[[ -4.7  23.5 -22.2 -27.0   6.5 -22.5  17.7  14.2 -15.4 -31.4  11.8 -52.2
   49.7 -46.2  29.1  13.2]
 [ -3.3  24.1 -20.0 -27.1  12.4 -32.7  12.8  13.0 -13.4 -28.4  10.6 -51.1
   46.6 -47.3  26.3   9.7]
 [ -7.0  29.5 -19.7 -20.8  14.4  -7.3  16.1  -0.9 -11.9 -24.3  24.3 -74.0
   56.1 -39.5  37.5  -2.3]
 [-17.9  15.1 -13.9 -25.8  -3.2 -20.7   2.6  13.7  -5.4 -34.7  25.5 -43.4
   52.1 -24.1  56.0  14.7]
 [-14.0  11.4  10.7 -52.7 -14.1  40.1  14.4  10.9  30.9 -10.0  47.2 -24.0
   37.6  17.5 -32.6 -14.6]
 [-13.1  -7.9  13.2 -70.7   2.1  51.1  -2.3  32.1  23.7 -22.5  39.8 -32.4
   27.9  24.8 -21.6  18.7]
 [-23.5  -0.4   1.9 -76.9   3.6  27.3   5.0  25.9  33.4 -36.6  42.6 -30.2
   38.2  15.9 -30.5  -8.4]
 [ -4.7  -7.8  15.1 -71.9   3.1  45.3   6.2  34.3  30.7 -20.6  41.6 -39.0
   28.5  25.6 -23.3  19.5]]
The entry just left of the smallest entry is 1.9
Give the entry just left of 26.3.
A: -47.3
The entry just right of -17.9: 15.1
The 5th entry in reading order is 6.5
Give the entry just left of -20.6.
A: 30.7
Give the entry just right of the smallest entry.
A: 3.6
Give the entry just left of 2.6.
A: -20.7
Give the entry just right of the largest entry.
A: -39.5
Give the maximum.
A: 56.1
The 3rd smallest entry is -71.9
The first entry in reading order: -4.7
The entry just left of the largest entry is -74.0
Give the entry just right of 38.2.
A: 15.9
The entry just right of -24.0 -> 37.6
Give the smallest entry.
A: -76.9
The entry just right of 30.7 is -20.6
The entry just left of 37.6 is -24.0
The entry just left of -39.0 is 41.6

-921   519  -494   727  -510   821   -55  -140  -486
The second entry is 519
The first entry -> -921
The entry at the centre -> -510

[[ -1.6 -39.8   9.2 -29.5  29.8  -1.6 -10.8  -0.7 -39.5  10.6  -5.4  21.2
   31.4]
 [-33.3 -19.2 -32.0 -27.1 -18.6 -33.3 -32.8  14.1   5.4  11.1 -33.3 -27.4
  -10.2]
 [ -1.4 -33.6   7.7 -24.9  25.0  -1.4  -9.1  -0.8 -33.5   8.7  -4.6  17.8
   26.3]
 [ 13.5 -47.7  30.4 -30.9  61.8  13.5  -0.9  11.3 -49.1  29.3   7.6  49.0
   63.7]
 [ 15.8  24.8   7.9  26.5 -18.1  15.8  20.9 -32.5  -0.1 -36.3  18.0  -4.1
  -27.5]
 [ -1.0 -35.3   8.7 -26.0  26.9  -1.0  -9.2  -0.8 -35.3   9.3  -4.3  19.3
   28.2]
 [-24.3 -13.5 -23.7 -19.2 -15.0 -24.3 -23.7   8.3   3.4   5.9 -24.2 -20.8
   -9.3]
 [  8.8 -37.4  18.0 -21.9  27.4   8.8  -0.1 -25.3 -55.2 -12.4   5.3  25.8
   22.8]]
Report the entry just left of the smallest entry.
A: -25.3
The entry just right of -24.9: 25.0
The entry just right of the smallest entry is -12.4
The entry just left of 63.7 is 49.0
The entry just right of 7.7 -> -24.9
The maximum is 63.7
Report the entry just left of -33.5.
A: -0.8
Report the smallest entry.
A: -55.2
Report the entry just right of -32.8.
A: 14.1
Report the entry just left of -5.4.
A: 10.6
Report the entry just left of 14.1.
A: -32.8
The entry just right of -20.8 -> -9.3

  41.57   -46.45   -30.00   -54.20   -26.71   -53.80   -47.43    17.40
-116.41   -59.50   -11.64    30.86    56.08   -25.70   -92.62   -38.55
 -64.37     2.19  -110.31   -73.09     2.53    42.63    36.01   -14.63
 -88.08   -86.69  -165.23    54.30    -5.71    28.64    51.87    -6.69
-107.65   -47.62   -16.86   -28.70    54.58   -30.59  -153.10   -40.99
 -73.53  -143.32     5.21   -21.51   -65.41  -111.89   -31.21     9.80
  18.11   158.83   -26.64   -35.03  -162.05   -16.16   -54.77   -28.45
 -62.67     9.48     1.39   -77.47    43.38   -53.40    58.70    -9.21
  -4.31   137.18   -37.94    18.32   -99.73   -47.02    21.53     2.27
-121.46    23.63    57.37   -94.55   100.26    31.59  -244.83   -33.62
 -83.07    -3.38   -86.47   -41.52    42.25   -91.74    37.69   -14.80
 -70.11   -36.65  -165.55    -8.08   -14.51    85.47    58.24     1.12
  16.92  -117.45   -80.12   -88.43   -72.48   -86.44  -103.94  -108.44
 -10.48    19.54    -3.25   -35.32  -131.28    34.72    -8.55   -70.33
-137.68   -87.31   -19.17    56.45    70.64   -46.92   -82.74   -49.34
  61.43   -19.00    -6.80   -29.57   -42.87   -29.80    -5.65    25.34
Indices start at 1.
The entry directly below -88.43 is -35.32
Find the entry in the bottom-right corner.
25.34
The entry directly above 36.01 -> -92.62
Find the entry at row 1, column 3.
-30.00
Find the entry in row 1 and column 1.
41.57
Find the bottom entry of the column that holds the largest entry.
-19.00
Find the top entry of the column that holds the smallest entry.
-47.43
Find the largest entry.
158.83
Find the entry just left of -19.17.
-87.31
The bottom-left entry -> 61.43
Find the entry just right of -165.55.
-8.08
Find the entry in row 3 and column 1.
-64.37
Find the entry in the top-right corner.
17.40
Find the entry in row 3 and column 2.
2.19
Find the top entry of the column that holds the largest entry.
-46.45
The entry at row 2, column 1: -116.41
Find the entry just left of 9.80.
-31.21
Find the entry directly above -77.47.
-35.03
The entry just left of 58.70 is -53.40
Find the minimum.
-244.83
The entry directly below 31.59 -> -91.74
Find the entry directly above -6.69.
-14.63
Find the entry just right of -29.57.
-42.87
Find the entry at row 3, column 3.
-110.31
Find the entry directly above -143.32.
-47.62
The entry just left of the smallest entry is 31.59
Find the entry just right of -37.94.
18.32
The entry directly below -117.45 is 19.54
Find the entry directly below 17.40.
-38.55
Find the entry just left of -8.55.
34.72
